One vector is turned by the same rotation once a tick. Each row is the vector after some number of ticks, and that number follows the row.
The counts run from 0 to 216.
[143 146 122 125 106  84 133 109 100 173 148 136 110 123 135 143 131 150
 124 152  97 109 133  93 118 164 105 107 113 132  99 132 176 111 174 104
 139  74 178 119 138 133  98 192]
194
[161 114 189 122 130  95 170 116 143 138 104 113 107 119  92 111 130 146
 113 143  67 149 116 166 137 142 159 123 131 129 116 133  87 123 119 124
 113 126 119  87 140 196  92 106]
170
[162 146  95 130 169 113 117 128 127 153 134 161 126 123 129 137 165 156
 148 139 109 120 128 111 101 116 194 125 153 135 112 136 153 163 197 157
 160 112 180 111 128 138 128 161]
99
[152 156  97 127 111 122  89 119 135 122  97 119 128 165 102 112 129 140
 169 155  75  89 102 135 160 113 134  94 176 133 112 131 119  99  94 119
  96 142 143  61 129 174 127 127]
71
[161 155  91 120 151  98 175 172 125 167 135 130 104 171 133 164 151 115
 133  92 122 163  78 154  88 129 153 131 147 131 129 124 150 127 179 148
 135 117 151 126 147 196 126 123]
203
[125 123 133  91 147 123 100 103 128 142 117 107 160 119 152  93 146 131
 170 121 158 108 116  66 107  92 114 110 166 159 145 112 146 120 121  83
  75 100 186  93  99 143 130 153]
39
[138 138  78 125  71  89 110 148 122 136  82  80 109  89 147 145 132 144
 160 161  84 123 105 129 160 148 105 110 155 121 138 121 173 100 119 119
 105 140 120 152 120 161 120 119]
79
[145 103 140 116 137 150 132 105 154 167 127  82 135 131 142 117 126 187
 141 113 137 146  96 107 116  89 132 124 171 160 114  62 105 132 150 106
 114  74 149 115 129 160 147 171]
37
[ 89 130 130 103 146 115 116 137 135 117 112 125 140 108 140 122 161 151
 119 148 151 158 126 119 136 139 147 146 112 154 124 138 145 129  89 185
 163 119 141  66 123 190  47 156]
160
[143 156  88 105 138  79 160 186 114 144 128 132 125 169 141 143 177 121
 147 109 140 154  95 132 121 121 157 132 148 128 144 135 188  98 166 121
 118 151 177 140 117 168 110 124]
204
[122 159  87 157 124 147 139 109 148 127 151 146  86 141 130 105 162 121
  93 144  50 151 111 133 109  76 166 124 138 131 136  98 123 163 164  96
 118 144 170 108 137 137 132 153]
103
[126 179 113 118 179 133 152 143 130 148  84 158  54 104 145 134 146 143
 130  86  95 136 133 159 120 100 167 114 149 149 166 111 115 110 151 137
 113 142 175 118 152 142 152 125]
107
[131  75 125 114 110  66 137 126 128 146 138  85 141 146 105  84 137 123
 120 167 141 120 161 143 144 121 172 128 104 182  87 135 157 109 138 128
 171 130 126  82 129 110  81 108]
58
[157 115  70 172  97 126 151 137 153 154 104 137 115 109 122 137 163 167
 148  97 109 175  85 127 128  89 176 111 103 177 120 106 120 142 154 131
 134 156 114 103 108 109 142 121]
214
[ 98  97 159 125 122 119 127 161 116 126 105  89 120  92 165 138 130 131
 160 107 191 190 118 125 113 151 129 141  94 191 149  97 122 121 108 100
 111 131 171 145 117 132 109 130]
149
[108  93 124  89 113 117 185 145 103 141 124  74  95  78 110  82  95  97
  99 159 135 121 173 138 157  97 117 104 100 164 174 105 134 146 124  99
 130 110 151 106 132 117 102 130]
51
[139 138 115 129 100 137 178 166  98 142 151 156 104 167  79 135 120 141
 111 133  88 106 122 142  95 136 161 102 110 124 129 147 153 164 152 116
  95 116 174  98 145 188 118 139]
199
[137 121 136 107 126 133 114 128 156 143 125  85 142 116 147 118 146 158
 175  96 162 146  91  96 124  96 123 109 176 152 132  91 116 125 125  83
 105  79 165  96 106 163 145 162]
38
[136 118 100 123 139  94 128 154 130 129 120 152 105  64 127 102 141  76
 156 127 100 122 180 112  87  99 158 112 109 128 153 128 146 109 125  73
 110 149 156 130 111  72 152  87]
113
[ 84 120 111  93 109 126 141 170 131 140 161 115  85 117 121 115 106 140
  96 133 126  99 176 131  80 158 116 136  90 120 127  87 144 104  74  89
  98 101 153 143 132 107  93 102]
21
[105 134 123 132  99 171 118 129 142 124 163 131 114 159 149 113 136 148
 117 132  79 148 135 129 107 102 142 136 170 115  91  89 115 103 124  78
  98  71 129  99 180 150 118 151]
133
[133 140 148 158 104 167 109 165 148 110 161 163 103 116 110 115 121 165
 150 109 124 142 162 129 115 164 166 141 105 116  83 110  90 135  83  87
 113  88 136  72 147 109 128 138]
126
[ 79 132  95 104  95 140 149 208 144 121 166 115 107 115 127 129 122 129
 118 132 139 116 148 142 102 144 117 130 113 100 137  95 140  83  61  99
 104 107 124 118 115 136 101 103]
20
[127 145  84 142  98 100 123 131 101 152  79  99  87 122 138 162 113 150
 157 135  67 113  89 165 159 150 108  94 170 144 134 118 141  71 150 136
 115 126 117 133 160 168 126 123]
78
[121 179 114 137 139 114 148 149 135 135  80 169  75 105 151 119 173 179
 131  85  69 150 121 160 146 113 164 132 144 137 162 129 138 103 122 118
 103 156 154 132 119 146 132 119]
108
[146 129  90 143 103  85 111 143  72 140 112 148 124  83  97 135  88  91
 151 151  93  91 138 142  89 176 110 109  96 163 136 118 155 150 151 130
 110 128 140 137 161 109 136 114]
84
[ 98  81 141 130 103 154 150 161 125 112 115  93 118  89 138 132 120 132
 147 107 174 194 109 150 111 137 137 129 108 175 165  81  92 152 108 120
  99 132 146 138 153 163 118 126]
148
[121 153  78 128 102 142 112 203 146 115 160 137 125  86 130 115 144 166
 171 153 139 141 160  99 131 129 141 155 124 111 119 113 144 104  49 115
 142 104 106 108 118 101 128 138]
123
[137 118  69 122  90  96 124 144 121 137  96  61 107  84 122 144 107 134
 142 188  87  89 129 112 147 134 114  94 146 125 134 113 177 119 139 117
 111 130 152 172 132 129 128 131]
80
[119 130  83 140 136 108 109 147 118 159 146 139 109  84 148 114 129 137
 152 131 113 155 178 126 102 129 144 142 117 145 100  91 133  73 119 117
 173  93 102 138 162  51 140 130]
121
[148  98 127 136 109  90 143 122 131 139 164  81 133 155  94  87 123 104
 118 152 118 153 143 161 147 113 159 118 109 178  87 109 123 121 138 114
 169 114 107  56 160 113 102 135]
59
[145 186  99 147 133 150 140 134 162 114 149 136  86 121 139 131 174 109
 120 116  55 183 110 134 117 107 150 127 144 116 154 102 112 174 127  97
 106 155 172  92 118 157 135 149]
104
[156 144 144  86 167  96 140 107 125 150 145 118 121  97 124  79 127 102
 109 198  89 145 149 109 126 105 106 113 145 127 138 120 119 123 114 123
 151  76 147  93 159 158  97 173]
165
[146  85  88 166  66 117 123 151 144 133 136  92 136 128  91 174 117 137
 201 157 128 131  87  89 132 152 129  82 117 130 117 131 109 118 108 101
 142 131 133  90 108 134 115 150]
185
[155 158 142  97 170 123 156 142 134 138 136 134 119 117 113  98 121 119
 124 171 107 148 136 130 142  94 126 106 155 115 157 125  97 129  98 146
 142  82 142  72 161 192 107 162]
166
[130  98 130 115  83 125 142 182 135 141 168 110 154 150 104 103 138 181
 166 118 165 109 115 153 104 130 178 148 149 117 109 120 147  90 104 105
 102  89 112 110 120 142 116 101]
27
[170 162  94 143  97 112 187 161 127 154 149 117 106 164 113 100 139 133
 142 119  91 187  78 143 142  95 137 124 119 151 157 101 133 136 129  79
  91 142 149 145 116 140 145 137]
207
[159 158 159  81 166 108 147 171 134 117 122 130 124 124  95  91 134 127
 134 162 116 135 140 127 149 118 135 120 151 113 154 157 123 119  64 118
 117 115 151  68 128 203  87 130]
167
[153 116 105 130 105 105 159 140 135 135 112  76 104 138  84 113  92 120
 133 185  76 167  95 149 130 131 115 101 129 145 143  86  84 108  75 114
 113 156 119 154 157 152 128 106]
177
[121  60 123 117 143 120 124 145 110 144 120 107 143  98 157 106 121  93
 158 152 140 133 133 113  59  82 154 117 163 157 148 112 131 109 164 103
  80 100 161 136 165 150 146 101]
143
[141 119 126 137  99  74  98 132 106 147  77 116 139 106 107 144 123 188
 199 144 117 126  98 115 128 175 116 118 114 171 124 125 141  68  89 157
 124 150 117 136 111 123 119 118]
182
[148 138  75 125 114 111 191 139 106 173 151 135 101 173 108  95 134 142
 125 136  84 151  95 152 131  83 155 119 135 161 150 114 154 113 173 100
 114 144 161 164 143 115 141 129]
206
[134 153  82 165  70  76 111 158  99 123 173 109 134 141 146 147 146 104
 171 121 131 162 112 135 128 169 133 150 106 152 113 114 167 118 151  93
 147 126 160 125 138 110 103 152]
90
